Rotation paths and how fast each direction turns (degrees each step)
Each turn is a multiple of 5 degrees from 10 to 175, or 0.
Each row of a path follows its step; steps can be skipped.
Rotation 1:
step 0: [ 0.64 -0.71 -1.88 -1.79  1.49 -0.46  0.48  1.91  0.06 -1.20  0.50 -0.17
  0.47 -3.64 -0.82 -0.26 -0.53  2.32  1.70 -0.99  0.98  3.22  4.65 -1.00
 -0.54  0.90  0.49 -0.88  2.00 -1.68]
step 1: [ 1.83 -0.96  1.74  1.58  0.45  2.17  0.43  1.85 -1.50 -1.62 -0.21 -0.46
  2.73 -4.07 -1.14  1.31  1.72  3.47  2.67 -0.94  0.86 -1.07  0.07  0.43
  0.47 -0.56 -0.62 -1.99 -0.95 -0.69]
step 2: [-1.80 -0.66  2.82 -0.56 -0.58  0.90  2.75 -0.72  1.50 -0.28 -2.96 -0.04
  2.57  0.07  2.19 -1.28 -1.56  2.88  3.18 -0.76  0.47  0.43  1.31 -0.72
 -0.32  0.35 -0.51 -3.04  0.06 -1.69]
step 3: [ 0.36  0.87 -0.34  1.54  0.23 -0.63 -0.85 -1.47 -0.55 -2.44  0.29  0.89
  0.39 -2.20  2.50  1.36 -2.37  1.01  0.22  0.55  0.14 -0.09  1.00 -0.36
 -2.04  3.25 -0.04 -5.32 -1.43 -1.52]
step 4: [-0.43  0.32  1.39  0.66  2.57 -2.64 -0.57  2.09  1.60 -0.89  1.71 -1.41
  1.41 -0.94  3.16  1.54  0.57  3.41  0.46  1.74  1.96  1.55  0.13 -0.27
  1.17  1.70  2.29 -1.18  1.16 -1.91]
step 5: [ 1.61  0.53 -0.72  1.19  2.06  0.67  0.51  0.31 -1.46  0.90  1.54  0.08
  2.77 -0.37  3.02  0.01 -0.17  3.21  3.32  0.74  0.43  0.74 -0.72  2.22
 -3.80 -1.50  1.37 -1.16  0.99  1.14]
step 6: [ 3.71 -0.14  1.09 -2.23 -1.25 -0.73 -0.12 -0.50  0.56 -0.90  0.84 -0.37
  1.94  1.40  2.11 -0.69  0.32  2.93  3.91  0.07 -2.49 -0.85  1.14 -1.34
 -1.09  3.30  0.48 -0.27  0.53 -0.12]
step 7: [ 2.55 -0.90 -0.12  0.84  2.12  1.94  1.16 -3.23  1.19 -2.40  1.85 -2.90
  0.98 -0.54  2.16  0.14  0.54 -0.76  1.58 -1.07  1.64 -0.54  1.60  0.97
 -1.49  2.44  1.09 -0.04 -1.00 -2.84]
step 8: [-0.79  1.03  1.68 -1.31  1.72 -1.19  1.96  0.76 -0.88 -2.13  0.13  0.51
 -1.01 -0.02  0.90  1.96  0.33  0.54  4.52  1.35  0.89 -0.44 -1.46  2.74
 -0.97  2.18  1.25  1.21 -1.18 -3.50]
step 9: [ 0.38  0.19  0.30  3.03  1.16  1.60 -0.63 -0.52  3.07 -0.94 -1.22  2.01
  0.55  0.88  3.26  1.81  0.58  0.05  3.77  3.60  0.04 -0.53  0.07  1.27
 -1.52  1.28 -1.36  1.02  0.02  0.88]
step 10: [ 0.78  1.66 -1.43 -2.87  0.20 -1.21  0.51 -2.15  1.33 -1.00  3.52  0.92
  1.43  0.93  3.73  1.42  0.36 -1.82  3.46  2.15 -0.06  1.00  0.07 -0.87
  1.41 -0.19 -1.59 -1.05 -0.28 -0.07]
[-0.28  0.75  0.81 -0.25 -0.25 -0.91 -0.57 -0.65  0.31  0.81 -0.01  0.13
  0.65 -0.65  0.77  0.23 -0.29  0.19 -0.86 -0.38  0.88  0.31 -1.34 -0.66
 -0.40  0.15  0.26 -0.66  0.08  1.05] -> 45
[ 0.01  0.08  0.33 -0.03 -0.90  0.32 -0.08 -0.92  0.21  0.49  0.55 -0.44
  0.74  0.02  0.29 -1.67 -0.17  0.26  0.64  0.61 -1.08 -0.37 -0.10 -0.29
  0.49 -0.67 -1.06 -0.34 -0.94  0.20] -> 90
[-0.30 -0.52 -0.17 -0.13 -1.07 -0.55 -0.49 -0.42 -0.32 -0.49 -0.87 -0.15
  0.00 -1.09 -0.45  0.34 -0.08 -0.53 -0.06 -0.25  0.19  0.84  0.18  0.69
  0.86 -0.74 -1.44  0.30  1.07  0.25] -> 20
[ 1.47 -0.54 -0.07 -1.02 -0.32  0.67  0.31 -0.20 -0.43  0.59  0.28 -0.27
  0.43 -0.45 -0.71 -0.34  0.77  0.28  0.66 -1.60  0.42 -0.01  0.25 -0.56
 -0.09  0.14  0.40  0.48  0.29  0.77] -> 65
[-0.30 -0.02 -0.57  0.20 -0.41 -0.24  0.61 -0.34  1.46 -0.44  0.41 -0.35
 -0.70  0.77  0.60  0.16  0.55  1.16 -0.35 -1.00  1.04 -0.38  0.34  0.18
 -0.14 -1.20 -0.52  0.08 -0.19  0.02] -> 140
[-0.63  0.97 -0.90  0.57 -0.29 -0.16 -0.17 -0.36 -0.62 -0.74  0.18 -0.40
  0.87  0.48  0.81 -0.23  0.19 -0.12  1.35 -0.16  0.90 -0.56 -0.13  0.26
  0.43  1.25  0.02  0.66  0.49  0.33] -> 10
